First come named moves, each a turn or a mirror, each shown by rows before and after it. For each pair of rows after them, which moves, in which order, take the first row to the second? The first pair is done for you.
move M:
[-22  11   1 -19  -6  -1   8 -18  10   5   2  -4  -5   4   1  -9   3  -5
 -22   6  -6  -5   8   0  15  -1   7  11   3]  ->  [-11  -4 -24   0  18   4   9   4  13   4  -9  -4  -8   2  -1   0 -16   0
 -11 -11  -3  -7   2   4  18  -3  -6  17   5]
[ 11   2   9  -3   4  12 -16   4  -2   6 -15   7  11   8  -6  -2 -15   2
  -4   1  -5   1  25   2  -1  11   6  -4   2]  ->  [ 12   4  11  -5   1  11 -17   2  -1   6 -15   7  12  10  -5  -3 -13   3
  -5   2  -4   0  26   1  -1  12   7  -4   0]
[ 11 -33 -17   6  13 -13 -15  13   1   1  -2   6  -2 -11  -9   5 -16  11
  -3   3   0   0   0   6  11  -8  -7   6  -2]  ->  [ -2 -15  13 -18 -15 -18 -13 -16  -2   3  13   4   2  -8  -3  -7  11   3
 -16  24  -3   3   7   1   6  -5   7  -1  -4]
[ -1  -6 -13   1  -2   7  -2   0   9  -1  -5   7  -7   3   0 -10 -15   7
   2 -13   4 -12   1   5  12  -7  -2   6   4]  ->  [ -7   2   5 -12 -18   4  -1 -14   7   1   4   5  -4   6   0 -15  -2   4
  -5  -2   1  -8   5   2  10  -6   5   1   3]
move D:
[ 24   3  19  -1  13 -11   3  -7  11  -2  11   5  -2   2   2 -19   5   1
  -9   6 -14   2  -3   0   7 -10 -16  -3   1]  ->  [ 29  -4  13   7  18  -8   1   2  12  -4   5   4   0  -3   2 -13  -3   1
  -4   2 -15   0  -6   0   8 -10 -19  -5   0]
[  3  -2  13   3  -7  -3  -3   7 -16  10   9   3  15  17   8 -11  -5  11
  11   6   2  12  -4  -3 -11   7 -20  -4  -9]  ->  [  5 -12  13   9 -13  -1   1   6  -6   3  -1 -10   6 -12   9  15 -12   5
  11   8 -12   0 -15  -5   7  12 -15 -10  -9]
[ -3 -11 -10  -3  21 -16  11  -6  30  -5  10  10  18  17   3   0 -12  12
 -21  -4  -8  -4  -1  -6   1   2  -8   2  13]  ->  [ -1 -15 -12   2  23 -14  11  -1  32  -7   8   9  16  11   3   6 -15  10
 -17  -4 -11  -5  -4  -6   4   2  -6   3  13]
[  1  -3   1   3 -13   4   2   4   8  -2  -5 -10 -10 -19   0  13  -1   0
   0   4  -8  -9  -6  -3  18   6   4  -4   1]  ->  [ -4  13   7  -9 -10  -1  -2  -3   0   7  10   5  -1  13  -2 -20  12   4
  -8   7   7   4   9  -2  -2   1   1   0   3]
move K:
[  1  -3   3  15 -12   5  -5  -4  -1  -7  -1 -14   9  -5   6   8   1 -10
   2  15   7   6   1 -18   3  -6  -1   2 -14]  ->  [  3  -2   2  17  -9   7  -6  -2  -2  -7  -1 -12  12  -2   6   5  -2 -10
   5  14   9   9   1 -17   0  -7  -3   2 -14]
[ 22   1  18   9 -22   1   2   5  -4 -14  14  -6   5  -3  17  -9  -9 -16
  16   7   2   7   0  13  -4  -6  -8  -4 -22]  ->  [ 24  -6   6  17 -14   3   2  14   0 -17   8  -8   1  -8  15  -1 -18 -14
  19  -2   2   4  -3  15   0  -6 -11  -2 -20]
[ 19  12  13   6   3  19 -11   0  -3  -2   4   0   7  26  14 -10   8   7
  19  11   1   7   3  11 -16   7   0   8 -10]  ->  [ 22  -2  -8  19  17  21  -7  11   7  -5 -10  -7  -3   9  13  12  -9  10
  20  -3  -6  -5  -6  13   3   6  -3  11  -5]
move X:
[  3   2  -9  -1   1  -2   0   4  -2  13   5   5  10   4   1 -20   0  11
  -2  -5  10   6  11   6  -2  -6  -5  10  11]  ->  [  2  -1 -14   0   4  -3   1   7   0  13   2   5   8   1   0 -15  -4  12
  -3  -8   9   3   9   6   2  -6  -5  11  13]
[-12  13 -26  -5  34  -8   8   0   4  -7 -15   9 -23  14   5  15  -3  10
  -6  -4  16   5   3  17  35   3 -18   1   3]  ->  [-17  19 -16 -16  23 -11  10 -12   5  -6 -13   7 -26  10   6  17   5   6
 -16   1  11   3   4  15  38   4 -13   1   4]
[  8  -7   9   8 -13  11  -6   7  -2  -3  -4  -7   7  -1  15   7   2 -13
   7   6  -8  -5  -6   5  -3   2   4  -4  -2]  ->  [  9 -10   8  11 -10  13  -5   8  -3  -3  -4  -7   9  -2  14   6   2 -12
   7   5  -6  -5  -6   6  -2   1   3  -4  -1]
[  3  -4 -10  16  -1  -5 -14  -2  -2  18   1  -1  11  13  -1 -30  16  -4
   7   7  13  14  19  -8  -9   0   1  10  18]  ->  [  5 -11 -21  24   7  -2 -15   6   0  18  -3  -1   9  11  -4 -24   8  -1
  11   0  13  12  17  -7  -6  -2  -4  13  19]
Now pairs of rows:
(two moves a pair)
[ 28  -1 -14  27 -10   5  -5   5 -11  -1 -13   1  -5 -10 -11 -22  12 -17
  26  -9  19  20   7   9  -7  -6  -8  24  -8]  ->  [  6  19  -4  -6 -27 -11   8 -28  -4   3  -3  -1 -15 -11 -12 -22  30 -18
  -6   1   8  12  13   8  11  -5   7  26   3] => K, D
[  1 -21  26  13 -22  18  -5   5   4   2   1  -7   0 -23  11  16  -2 -11
  22   8  -6   2   5   4   1  10  13 -11 -11]  ->  [  6 -24  -5  27  10  20  -6  27   4   6  -3   6   0  -2   6   4 -18   1
  28 -14   9   6   9  11  -7   1  -4   0  -5] => D, M
[  0  -9 -12   0   2   3  15 -16   0 -11 -10 -17  -1 -20  -5   8 -15  -1
 -17  -1 -10  10  -4 -10  10  -4   7 -13  14]  ->  [  3   0  -5  -3   4   5   9 -11 -12  -4   3  -1  12  13  -6 -25 -10   2
 -11   1   7  27   7 -10 -17 -10   1 -10   9] => X, D
[-12  20  -6 -28 -13 -17   2   5  23  15  31   4 -15  10 -14  -4  15  11
 -11  14  11 -10  10 -12  -1  -6   0  14   3]  ->  [  6  -7 -28   4   3  -5  -2  33  29   6  10  -5 -18 -14 -13  25  -9  10
  12   0   4 -18  -6 -10   9  -4  -8  13   0] => K, D
[-12  15  -9  -9  17   9  14 -17  -2   1  10   0  -1  18  -6 -14  11   6
  -8  -1   8  10  11  -8 -10  -7   1  -6  -5]  ->  [ -5  -2 -23   5  22  13  16  -6   7  -7  -5 -12 -10  -9  -6  17  -4   6
  -4  -8  -5  -4  -3  -7   9  -3   1  -8  -4] => M, D
[-14   7  -5 -17  -1 -15  -4 -10   5   2   9  -3 -11 -21  -3   6  -8   3
 -18  -8 -16 -17   2   1  24   8   6   6  10]  ->  [  6   4  -7   4  15  -4 -20  17 -11   6  14  13   9  11  -3 -25 -15   7
  10 -14   7   5   9   3 -13   2 -11   9  -1] => X, D
[ 32   0  -5   3  17  19   6  13   8  14 -13 -17 -12 -13 -10   3  -5   3
  19 -13   3 -10  -9  -7  -4  18  28   5   6]  ->  [ 29  13  -2  -4  21  18   2  11   1  21  -3  -6  -6  11 -13 -21   3   8
  18 -12  14   1   2  -7 -19  13  25   9   8] => D, D
[-12  19  21 -11 -11  -6  -3 -12 -17  15  12  11  12  18  12 -32  10  12
 -10  18   9   8  11   5 -20  -5  -5  -4   1]  ->  [ -1   6  37   0 -31   4  -7 -10 -19   3   2  -5  13 -12  19  -9   9   0
   4  29  -3   5  -1   0 -16   5   3 -16 -10] => D, M
[ -1  -4  -8  11 -11   3   3  -3  14 -14   0  -5 -13 -20   8  19   2   0
   4 -15  -2  -7 -10  11   5   9   5  -7   0]  ->  [ -2   6 -15   6   5   3  -2   2   5  -3   8  12  -5  14   4 -12   4   7
   3 -22  16   7   4  14 -14   2  -4   2   3] => D, K
[  5 -11 -10  21   3   4  -1   9  10  -3 -12 -10  -6 -23   0  26 -13  -2
   7 -10 -12 -13 -13   4  21   3  -2   3  -1]  ->  [ -5  15  29  -8 -27  -2  -4 -19  -4   4  13  -3   7   0   6  -9  19  -7
  -4  16  -4   3   4  -1  -3   6   9  -3  -8] => X, K
[ -5  20  -1 -24  13  -7   4 -23  19   9   0  -2  15  -5   7 -17  15   3
 -20   6  -1   1   9  -6 -10  -2  10  -8  13]  ->  [  1   7 -26 -10  31  -4   7  -7  27   6 -13  -5   8 -14   3   0  -5   9
 -16 -10  -4  -8   1  -2   3  -4   4  -2  16] => M, X
[ -7   2 -15 -11  10  -2   4  -9  21  -4   1 -17 -29 -18   2  14 -13   8
 -24  -8  -7 -26  -8   8  34  -3   3  10  15]  ->  [ -5  12 -26 -13  28  -4   0   0  13   5  10   3 -21  18  -3 -18 -14  18
 -23 -18  11 -12   5  12  13 -11  -9  19  17] => D, K
[  5   6   9  -5   6  -6  -2   3  -5   0   5   4   0  10  -9 -11  -4  -1
  -2  -6  18  10   7   1  -6   3  -3  -2   3]  ->  [  2  10  11  -8   3  -8  -1  -1  -6   0   6   4  -1  10  -7 -11  -1  -1
  -4  -2  18  11   7   1  -5   4  -1  -2   2] => X, M
[  4   3  -6  -2   4  -2  -8   5  -3  -2  -4   6   6  11  -1 -13  -2   1
  -2  -1   5   6   2   0  -8  -8  -1   4   0]  ->  [  8  -6  -7   6   0   1  -7   7   2  -8 -11  -4   1 -10   1   6  -6  -4
   2   0  -3  -1  -6  -2   3  -5   2   1   0] => M, D
